In the rows, 128 means zero.
The rows of Y fall into several groups, and each row is roughly a mix of its group's hidden directions.
Y, 98 rows:
[[ 96 143 115 166 105 129 100  89 140 147]
 [116 147 111 156 111 131 116  81 138 171]
 [141 170 105 162 133 122  87 104 116 130]
 [111 151 111 101  68 132 123 116 142 145]
 [127  99 121 168 100 149 148 150 138 167]
 [112 125  78 107  93 131 101 138 157 135]
 [123 158 136 107 129  96  97  83 116 103]
 [111 122  81 137  81 138 132 136 161 134]
 [133  75 148 123 157  99 133 135 122  94]
 [146 138 142  61 139 107 115 123 126 109]
 [135 142 168 141 128 117 102  72 111 131]
 [147 156 165  94 134 116 161 111 104 150]
 [ 92 100 133 101 115 112 126 132 175 154]
 [102 115 145  74 119 103 126 100 152 129]
 [147 127 160 117 171 117 117 114  84 110]
 [119 149 124 120  74 112 109  85 142 130]
 [127 108 157  77 121 103 141  99 137 105]
 [122 118 101 124 115 122 123 136 177 178]
 [ 83 138 139 157 116 141 120 173 142 147]
 [126 121 145 110  79 116 112 114 179 124]
 [124  94 100 110  91 167 146 128 149 145]
 [136 129 117 155 168 118 129 134  69 119]
 [147 131 146 160 164 150 125 114  84 105]
 [103 106  99 138 121  82 119 145 163 146]
 [ 89  74 112 139 102 140 128 139 150 130]
 [127 116 146  96 103 126 172 118 146 169]
 [160 154 157 125 136 131 162 122  99  89]
 [145 119 164 113 180 127 134 136  91 117]
 [159 129 145 137 185 131 129 130  92 110]
 [115 100 145 101  85 118 148 117 160 156]
 [180 167 115 117 118 155 127 121 140 102]
 [150 109 133 169 141 130 119 117 144  73]
 [130 167 121 162 135 120  96  98  98 149]
 [122 109 116 161 150 107 105 131  76 107]
 [ 91 146 102 134  97 130 110 102 151 164]
 [120 139 105 121  86 156 145 146 173 142]
 [165 173 165 123 134 109 150 118 128 107]
 [141 173 161  93 143 135 128 110  96 125]
 [146 118 170 109 161 121 152 144 104  96]
 [103 100 126 173 124 102 138 145 160 153]
 [130 174 123 166 141 168 126 124 109 150]
 [142 145  93 188 128 148 125 132 109 120]
 [106 106 114 144 104 103 133 146 183 141]
 [129 142 170  81 129  89 117 109 138 130]
 [107  89 118 138  96 106 112 115 172 117]
 [105 129  74 142  90 134 108 127 153 130]
 [127 146 128 126 151 140 122 109  59 133]
 [122  98 124 146 118 159 165 166 158 136]
 [138 164 171 111 139 131 120 100  88 135]
 [110 137 142  68 129 111 133  88 129 123]
 [134 152  97 165 151 142 110 120  94  98]
 [141 109 182  84 140 112 138 121 122 115]
 [135 145 136  87  82 163 146 125 149 129]
 [108 144  89  83  91 135 121 135 145 140]
 [143 140 127 165 143 105 159 152 174 123]
 [151 162 161  97 103 107 111 103 147 121]
 [153 156 120 146 160 140 122 112  81 102]
 [138 147 150  90 161 119 116 108 105  88]
 [161 139 159 129 162 132 150 125  86 105]
 [125 142 145 149 107 116 108  63 119 123]
 [131 131 150 130 100  79 103 117 170 125]
 [135  91 161  94 141 116 150 148 152 102]
 [116 146 117 110 105 103 102  80 122  94]
 [164 177 127 132 157 118 103 122 104 112]
 [116 137 130  86 111 126  91 108 136 174]
 [128  84 152 143 167 106 135 143  96 138]
 [129 125 167 170 171 128 149 136 106 119]
 [168 171 141 119 155 123 139 119  90 120]
 [125  88 169 127 151 104 113 130 138  90]
 [156 170 148 112 157 123 142 117  86 130]
 [142 136 140 151 161  93 139 129  76 117]
 [132 157  90 163  98 148  95 125 113 122]
 [157 151 137  94 130 170 130 117  93 108]
 [133  90 149 129  99 151 163 146 164 119]
 [120 131 160 114 141  88 112 108  82 146]
 [163 181 133 105 132 145 142 126 160 137]
 [136 100 154 131 181 124 117 165 123 111]
 [150 117 122  90 122 105 112 134 170  89]
 [147 143 188  95 128 113 125 107 139 123]
 [110 116 131 141  89 114 110  89 161 157]
 [128 120 161  91 103 122 169 113 136 160]
 [133 127 145  91 138 164 163 166 149 131]
 [ 98  98 116 137 122  77 126 137 161 145]
 [155 140 120 126 130  92 148 130 152 182]
 [153 141 137 155 143 129 109 102  89  85]
 [141 159 103 122 158 136 117  96  88 103]
 [145 149 116 169 135 148 158 126 115 173]
 [141 125 122  74 163 132 144 166 117 125]
 [101 113  87  97 102 108 132 150 140 156]
 [130 148 128 187 161 141 125 115 100 130]
 [137 129 137 102  82 117 110 111 177 138]
 [128 138 120 190 161 135 114 120 100 128]
 [118 143 144  88 106 159 143 122 171 150]
 [145 168 166  91 125 117 115 102 107 126]
 [126 136 119  74 116 134 169 153 135 152]
 [ 97 110 115  96 105 143 104 121 146 173]
 [129 156 168 136 146 132  86 102 100 139]
 [ 95 100 111 129 109 138 125 141 177 159]]

Here is one row from each group, named. Which group is each of the other rows in?
[112 121 111 173 147 153 137 128  79 137] | U
[147 111  87 163 142 136 102 152 125  95] | H
[138 130 155 106  80 109 113 106 164 115] | D

[160 149 116 134 164 114 130 126  74 138] | D
[126 129 113 123  79 178 154 136 135 145] | U
[115 128 130  82 109 176 111 109 104 129] | D
[118  74 132 126 123 109 117 154 169 110] | H
[ 96 134 122 133  92 119 105  82 154 147] | H
[122 123 120 160 125 100  75 131 143  93] | D
[148 149 149 110 128 156 138 113  87  86] | D
[134 122 139  68 159 112 144 113 116 105] | H
[133 100 150  94 138 129 153 151 164  94] | U
